One turn or mirror swaps these rows in pairs. Which row does each one swap with?
The rows were stretched afterwards, more along some directions than others.
z837: [ -1.0 -23.3   9.8   5.0  -3.6 -17.5 -20.5 -31.6  -0.4  -8.0  49.4  25.4
  26.8 -16.1  22.2   0.7]
z645: [ -7.1 -10.6  22.1   9.2  -9.2  23.9  -9.9  -7.4  18.3   3.6  14.3  -8.2
  10.2 -23.7  -1.5  -5.3]
z28: [-38.7  -3.7 -18.9  29.6 -26.3  -1.9 -43.0 -18.2   6.2   0.8  36.1 -12.6
  10.9  11.0  34.6  24.4]
z243: [ -4.7 -12.3  -1.7  12.0 -60.7  12.6 -24.7   6.5  -6.8   0.8  21.2  -8.0
  33.3  21.6  28.7  25.2]
z644: [  5.1   4.7 -30.7 -12.7  19.7  29.9  23.9  29.3   2.5  17.7  -4.3   8.3
 -15.6  -6.5 -22.5  26.6]
z134: [ 27.9  -1.5  11.6 -26.9  -6.5 -13.5  14.8  -8.3   2.9 -11.8  -5.1  33.4
 -15.1   3.3 -17.8  -0.8]
z203: [ 10.4  -1.3   6.2   7.4 -57.1   8.8   2.1  27.9  14.0  20.0   8.6 -27.3
  10.4 -12.1  34.9  14.1]
z655: [  2.5 -10.7 -20.6  -3.9  49.4  23.5   0.0  19.8 -10.1 -15.0  23.7  20.5
  -8.5 -17.9   6.9  25.6]
z139: [-30.3 -25.2 -11.5  -4.0   9.4 -14.7  11.6 -17.2  32.8 -15.7   5.2   5.9
 -26.0 -13.4 -19.3   8.8]
z215: [ 22.6  18.4  -7.7 -30.5  11.9  -0.8  16.9  -4.8 -10.1 -23.8 -27.3  34.9
  -2.4  22.8 -14.1   4.6]
z902: [-33.4 -24.9 -40.0  42.6 -16.8  -6.3 -26.5   5.9  14.5   4.9  12.8  -8.6
 -16.4  -5.4   4.5  38.6]
z245: [  1.1   4.9 -42.8  17.7 -44.2  -7.0 -11.1   8.7  19.2   8.5  22.9 -23.5
   2.6  16.3  25.4  26.8]
z82: [ 30.8 -27.3 -13.3  53.6  25.6  -9.0 -50.4   5.0  17.8 -16.1  30.1  12.7
   8.8   9.2  -2.9  26.6]
z556: [ 10.2  15.4 -22.9 -54.6   0.9   5.6  46.5 -11.6   4.0  -5.4  -5.4  27.4
   3.8 -12.4 -12.5   2.4]
z365: [ -5.4 -26.1  12.3  -2.2 -35.3   1.9  -8.1   0.0  17.1   3.3  40.8  -7.2
  42.9 -11.7  14.3 -20.1]
z455: [  2.3   8.9 -50.6 -10.2   3.2   7.9  11.6  10.1  -3.9  -9.5  31.4  37.3
   7.8  -4.7  -5.6  -0.6]
z426: [ -5.7 -27.4 -28.7  40.2  14.5  12.7 -63.1  12.1   3.3 -24.4  28.3   7.7
  15.4  29.2 -12.1  15.3]
z466: [-17.2 -35.0  14.3 -23.3  10.4  -4.6 -24.6 -32.4  -9.5 -31.5   0.6  29.4
  20.6  22.2  14.1  -1.0]
z181: [  4.5  -4.9 -10.6  -1.1  -8.0 -36.4 -52.6 -29.8   9.4 -44.1  19.4  23.9
  30.9  18.3  19.5   6.8]
z301: [-10.5 -45.6   6.6  16.6  26.6  -3.1 -18.7 -38.6   0.2 -42.7 -33.8  32.3
 -16.5  12.9 -24.1   4.8]
z190: [  2.6 -17.8   2.7   4.2  33.3 -32.4 -23.6  -7.0   7.3 -29.6  13.4   5.1
 -14.8   0.7  -8.6  -3.5]
z131: [-23.8 -12.1  -2.0 -21.6 -14.5  -2.5 -35.6 -13.4   2.1 -18.9  48.2  21.6
  29.8 -10.3   3.4 -14.5]
z130: [ 24.8  30.1 -11.8 -45.4  -6.7  14.4  -5.0  10.8   0.6 -23.0   5.4  42.8
  19.0   9.3 -34.5   9.8]
z812: [ -7.4 -13.7  -0.2  -6.2  -1.7  34.7   1.7  13.4  22.8  13.0   3.8  -2.0
   4.7 -11.9 -30.1  -1.5]
z560: [ 38.1  46.3 -48.4 -42.8  13.7  -3.0   0.1  19.9  16.2 -19.0  16.9  31.0
  -3.3  -0.1 -18.2  13.8]
z741: [ 18.0 -23.4   5.7  31.3 -41.6  11.8   3.8  19.8   2.0  24.6  10.9 -19.1
  -8.5   3.3  14.0  17.8]
z583: [ 29.9 -12.5 -25.7  -3.4  -7.6 -11.8 -10.8  19.3  27.2 -18.4   0.5  -0.6
   3.0   2.7  16.2  30.1]
z160: [  9.9  33.3 -38.1   2.2  40.3  12.7 -44.1  14.6  11.2 -21.0  23.2  24.9
  -2.6   5.3 -18.0  25.8]
z971: [ 21.3   8.5 -27.7  28.3  -4.9  19.4 -39.8  24.0   1.5  -3.3  37.6  -4.0
  33.5  -4.3  16.0  20.1]
z391: [  9.5 -16.5 -36.2   9.2 -21.7 -34.6 -39.7  16.3  30.8 -29.8  40.9  18.0
   8.6   0.1  28.1  11.8]
z543: [ -4.1 -22.0  -9.0  48.9  12.9  16.6  -9.1  27.4  -3.8  17.8  27.7 -36.3
 -10.9  -9.8   1.8   8.7]
z241: [ -7.0 -42.6  29.8   2.4 -17.2   7.4 -32.4  -8.0  -0.2 -17.6  22.0   7.6
  12.0 -37.7  42.1   5.9]
z397: [-21.0 -10.4  -9.3 -35.6  -9.6 -17.9  18.7 -16.3  12.2  -1.6  -8.4  16.5
 -11.5  -0.2  -3.2  11.7]
z697: [ 30.4 -21.1  -5.1  -1.3  32.9  -2.5 -34.1   3.8  -3.4 -40.9  16.1  35.9
  35.3  25.8  -3.3  -2.0]
z728: [ -8.1   8.6 -34.2 -29.0  33.8  -9.0 -18.1  -1.6 -15.3 -28.0  17.8  52.5
  -5.4 -18.1  -3.2  22.7]
z528: [  3.9 -34.4  21.6  22.3  26.5  -6.9 -55.4 -30.1  -7.4 -46.3  -0.6  18.4
  16.1  26.8  27.4  13.9]

z181 is swapped with z971
z134 is swapped with z741
z528 is swapped with z645
z560 is swapped with z245
z583 is swapped with z556

